In the rows, zero is written as 128.
One turn sends every row of this set to another row. A few are shown first. Where does it send the rows asked after them?
Mumus: [127 133 137 159 121  99  99 115 125 138 112 139 143 146 149 119]
givo: [147 139 105 118 162  96  93 160 115 140 136 100 149 127 142 113]
Kad: [137 137 134 147 110 135 128 117 117 126 108 133 125 112 143 122]
famo: [125 106 129 105 147 126 104 124 114 125 139 113  91 122 123 141]
Fezu: [150 147 106 124 149 103 106 164 107 139 131 102 156 125 147 117]
Guzi: [104 150 141 125 127 147  88 138 133 151 133 116 143 134 143 156]
rako: [148 159 104 131 137 124 120 155  99 142 137 108 152 124 148 111]
zoz: [125 108 131 126 155 104  85 109 141 127 116 127 109 118 136 113]
mev: [101 147 140 122 136 137  81 140 137 150 129 115 145 135 146 155]
fuf: [103 146 141 123 132 149  84 133 136 153 142 116 135 134 138 153]
fofot: [132 124 131 118 120 141 130 132 100 123 130 117 104 119 129 147]
lopek: [123 121 136 151 139  94  83 107 135 141 125 137 129 148 140 114]
lan: [132 129 130 121 118 132 132 140  97 119 114 116 118 119 139 151]
Pov: [121 109 127 105 154 100  96 139 114 118 109 110 114 124 140 146]
zekip: [156 153 109 130 132 131 123 155 101 144 152 105 142 122 135 115]
Kemo: [136 130 135 143 114 144 124 107 122 130 127 133 109 112 132 118]
dodez: [148 150 105 125 142 140 116 139 106 150 166 109 127 123 131 105]
vaz: [140 145 102 120 164  99  94 155 112 141 132 104 150 128 150 108]
Sobo: [146 132 105 113 169 102  87 152 120 143 151  99 136 127 133 110]
nez: [152 138 108 119 151 130 105 143 113 149 172 103 122 124 122 108]
napug: [150 158 105 130 134 137 124 148 100 147 153 109 140 123 140 109]
fuzu: [145 141 104 118 157 131 102 137 113 151 171 107 120 125 128 102]
Tabeg: [124 126 136 154 133  92  88 113 131 138 115 137 139 147 147 117]
buze: [129 115 130 112 132 139 119 125 107 126 141 115  93 120 122 144]
bav: [124 118 127 112 142 102 108 146 107 115  99 112 126 123 146 150]
nufes: [128 127 128 118 127 115 122 146 100 116 101 114 128 121 146 152]
tidor: [127 123 138 153 128 115  94  98 132 145 144 139 116 146 130 112]
bogo: [124 119 137 150 137 104  85 101 135 144 137 137 120 147 133 112]
dosum: [129 130 138 159 117 122 104 101 126 145 141 140 121 144 132 114]
Kam: [140 135 103 114 169 115  90 139 118 148 162 104 125 127 133 102]
dukal: [101 144 140 120 139 137  77 138 139 151 132 114 142 135 143 154]
zeza: [121 104 127 102 156 110  95 130 118 122 126 111 100 124 130 143]
vaf: [144 154 103 126 149 108 108 159 104 140 128 105 156 126 153 111]
vonos: [131 136 139 163 111 120 110 107 122 143 131 141 130 144 138 117]
dode: [124 115 130 130 151  95  89 118 137 122  97 127 125 118 147 118]
Zipa: [101 143 141 119 140 139  77 135 140 152 137 114 137 135 140 153]
Buba: [128 126 132 138 136 100 103 125 128 120  87 129 137 117 154 122]
gube: [130 137 138 163 112 111 108 113 121 140 119 140 140 144 145 120]
gefa: [133 135 133 145 118 116 119 125 119 121  91 131 137 114 152 124]
Fova: [133 119 134 135 129 139 110 100 131 132 136 132  98 114 125 113]
Zopub: [104 149 141 125 128 149  88 136 134 152 139 116 138 134 140 155]
duno: [154 154 108 129 136 118 118 162 102 140 137 103 154 123 143 118]
ridid: [148 131 107 114 164 115  92 145 119 147 165 101 125 126 125 107]
pired: [103 150 141 124 130 141  85 140 135 150 129 115 146 134 146 156]
nepun: [102 143 141 120 137 145  79 133 139 153 142 115 134 135 138 153]
Sas: [128 110 132 127 146 122  94 101 139 131 132 129  98 116 127 112]
Ral: [139 137 102 114 172 102  87 147 118 145 146 103 137 128 142 104]
gini: [155 146 108 126 138 137 118 148 106 148 166 105 130 122 126 112]

mev turns into nepun
Kad turns into dode
lan turns into Pov
Where do these go?
vonos turns into Tabeg
rako turns into Ral
Fezu turns into ridid

One turn sends every row of this set to another row. A few are shown first. Where does it send the rows asked after them?
vep: [125 147 115 122 127 131 135  99 126 125 115 125 131 126 118 146 115 159
  97 126 138 161 107 157 171 129 163 123 126 148 145 145 108  97 147 135]
Zama: [127 141 130 143 137 122 106 108 142 106 157 114 156 117 130  92 134 151
 130 154 115 137 122 150 162 103 123 102 112 127 124 147 143 147 121 138]
Gilog: [116 129 154 128 106 135 152 121 106 146 132 141 132 128 110 131 133 124
 142 109 144 125 113 114 157 147 138 147 137 108 120 125 125 106 139 100]
futuv: [100 128 129 118 123 117 150 125 122 129 127 112 136 152 104 112 131 105
 124 150 134  99 108 154 108 137 125 124 138 111  98 137 150 139 118 120]
Bigun: [119 138 123 146 100 138 120 117 116 112 135 104 114 120 108 132 114 108
 114 122 126 121  94 139 154 100 124  98 116 123  98 128 124 112  95 104]
Karas: [134 150 120 119 114 134 141 105 119 115 116 115 145 115 132 140 106 147
 104 123 138 159 104 147 168 142 168 118 128 147 144 154 104 104 151 130]
lub: [125 114 140 123 147 105 150 155 121 136 125 124 171 130 111 126 114 120
 107 134 147 137 147 137 121 167 139 108 115 146 150 125 136 136 124 144]
Ruzo: [ 98 132 125 113 115 119 142 118 115 142 120 107 145 149 103 105 129 108
 124 156 127 106 113 150 109 133 124 122 135 120  90 139 146 138 129 116]
kufa: [133 141 139 137 130 118 100 100 138  93 156 119 157 112 139 107 127 145
 139 155 117 141 121 149 161 107 118 105 118 126 126 142 138 145 127 139]
bem: [121 109 146 128 148 103 133 151 126 144 125 121 166 128 109 126 118 127
 106 137 141 133 153 143 135 165 130 105 108 147 145 116 149 134 117 143]
Nuse: [112 129 148 132 100 143 151 126 118 139 129 142 125 128 106 135 133 127
 134 107 152 117 102 123 156 154 138 144 133 109 125 130 122 106 132 103]
ditam: [120 109 141 127 159  96 143 151 125 142 120 128 160 135 102 121 125 131
 108 133 141 139 148 139 138 158 139 117 108 139 151 120 151 126 115 143]
lev: [130 140 121 114 124 131 138 100 119 125 110 117 141 126 131 146 110 145
 100 124 136 158 111 161 172 140 168 125 132 154 140 148 117  98 150 134]
fisez: [115 139 120 142  99 131 117 118 110 120 134 105 121 118 104 139 110 106
 118 129 126 124 101 127 154  96 116  96 116 130 104 117 117 104 106 108]
vit: [138 141 137 138 133 115 113 111 138  91 156 112 162 106 140  99 121 136
 134 155 122 140 121 139 148 110 121  95 113 127 119 147 130 152 118 138]

fisez turns into Gilog
vep turns into ditam
Where do these go?
vit turns into Karas
futuv turns into Bigun
kufa turns into lev

One turn sends every row of this set to another row. A few are shown first. Where does it send the rows asked after them?
zofes: [115 118 103 127 115  95 126 139 145 120 117 132 126 134 128 146 130 120
  93  87 153 143 146 111 140 114 133 141]
razu: [119 109 107 104 105 116 114 123 157 133 120 123 141 141 123 169 120 111
 116 110 149 110 120 129 148 111 115 120]
kapet: [109 139 125 111 141  99 106 108 122 144 116 131 121 123 109 124 130 117
 146 112 110 157 164 129 132 117 108 117]
Mobub: [135 153 137 117 111 136 123 117 158 131 114 113 135 116 125  86 125 115
 115 157 129 125 124 130 102 118 112 116]
sudam: [131 135 128  91 133 131 128 122 139 133 116 123 111 107  91 121 138 135
 124 102  90 133 152 118 124 128 108 133]
ded: [132 144 127 109 108 116 129 121 127 124 120 156 125 129 155 143 144 133
 167 132 131 109 103 122 126 122 146 137]
Kis: [125 138 161 105 120 123 126 120 132 157 129 129 143 132 111 104 125  89
 123 147 130 126 141 158 139 134 121 124]
reban: [131 131 135 141 138 128 127 122 119 136 120 106 132 116 129  82 130  96
 110 142 145 135 140 150 106 131 120 128]
neto: [137 159 154  87 101 122 124 128 146 136 123 124 128 113 122 104 139 107
 101 151 117 122 144 134 133 132 120 127]
bas: [127 120 148 124 147 109 121 120 125 150 142 123 143 127 107 100 129 101
 115 141 121 154 152 137 124 127 104 130]
tiku: [113 146 114 146 104 127 132 142 159 134 118 139 125 136 100 141 131 136
  99 148 148 104 110 136 135 124 156 134]
dela: [131 139 117 138 111 106 131 140 125 124 113 119 117 118 160 172 156 139
 141 114 125 110 128 119 134 126 151 139]
laki: [118 161 129  82 109 111 110 116 123 138 104 124 108 114 124 133 140 116
 135 118 111 127 157 140 141 126 118 113]
tor: [120 108 101 158 138 119 131 142 129 130 137 109 125 135 103 150 145 142
  93 142 139 120 116 134 116 123 120 134]
rafe: [140 138 134 122 112 140 125 122 129 140 120 106 133 128 129  99 127  92
 121 153 135 121 121 154 104 128 108 117]
Geti: [123 107 143 121 146 125 127 115 119 129 133 139 133 115 136 135 129 142
 167 117 141 114 104 143 120 132 155 137]
vego: [130 129 133 112 139 118 134 120 138 108 122 139 125  97 145 125 148 165
 142 119 126 112 115 105 116 126 151 145]
kadu: [114 145 103 150 113 102 124 145 137 118 121 118 112 122 125 143 151 147
  81 146 147 123 127 127 126 122 144 131]
bipo: [117 130 141 146 126 121 140 135 148 135 112 134 129 117 131 155 131 146
 149 103 135 111 122 130 139 130 176 142]
bavi: [116  91 116 117 129 109 132 134 136 129 125 107 135 135 125 158 128 120
 100  87 158 122 134 139 141 122 122 127]
rupu: [131 117 110 136 146 103 122 118 107 120 131 149 128 120 150 136 149 132
 160 123 127 131 120 108 117 122 133 151]
gom: [120 123 118 157 129 107 113 122 144 138 124 137 137 132 134 170 128 135
 168 121 123 130 119 114 131 112 147 136]
Guta: [116 122 114 108 106 115 117 128 179 121 115 134 135 123 112 149 113 130
 100  98 148 122 128 110 143 112 139 134]
sira: [134 106 124 140 139 121 126 130 144 124 128 108 129 107 131 170 140 160
 142 112 113 113 116 114 120 124 139 138]
ves: [104 122 110 155 125 114 110 125 144 143 130 122 137 143 106 154 125 132
 117 159 152 116 108 148 131 116 132 116]
kod: [116 134 142  99 135 134 137 120 126 152 110 134 120 125  90 119 128 111
 142  97 113 124 152 150 140 137 127 130]
lolan: [132 151 125 141 129 125 129 122 144 130 113 122 134 117 125  75 133 105
 108 147 133 141 142 117 104 121 115 135]
tar: [141 140 140 107 128 110 120 128 138 129 135 118 129 108 116  98 143 118
  94 144 106 147 153 112 118 126 102 136]

rafe turns into Mobub
sira turns into gom
Where do these go?
sudam turns into kapet
ded turns into vego
zofes turns into bavi
tar turns into bas
kadu turns into tor

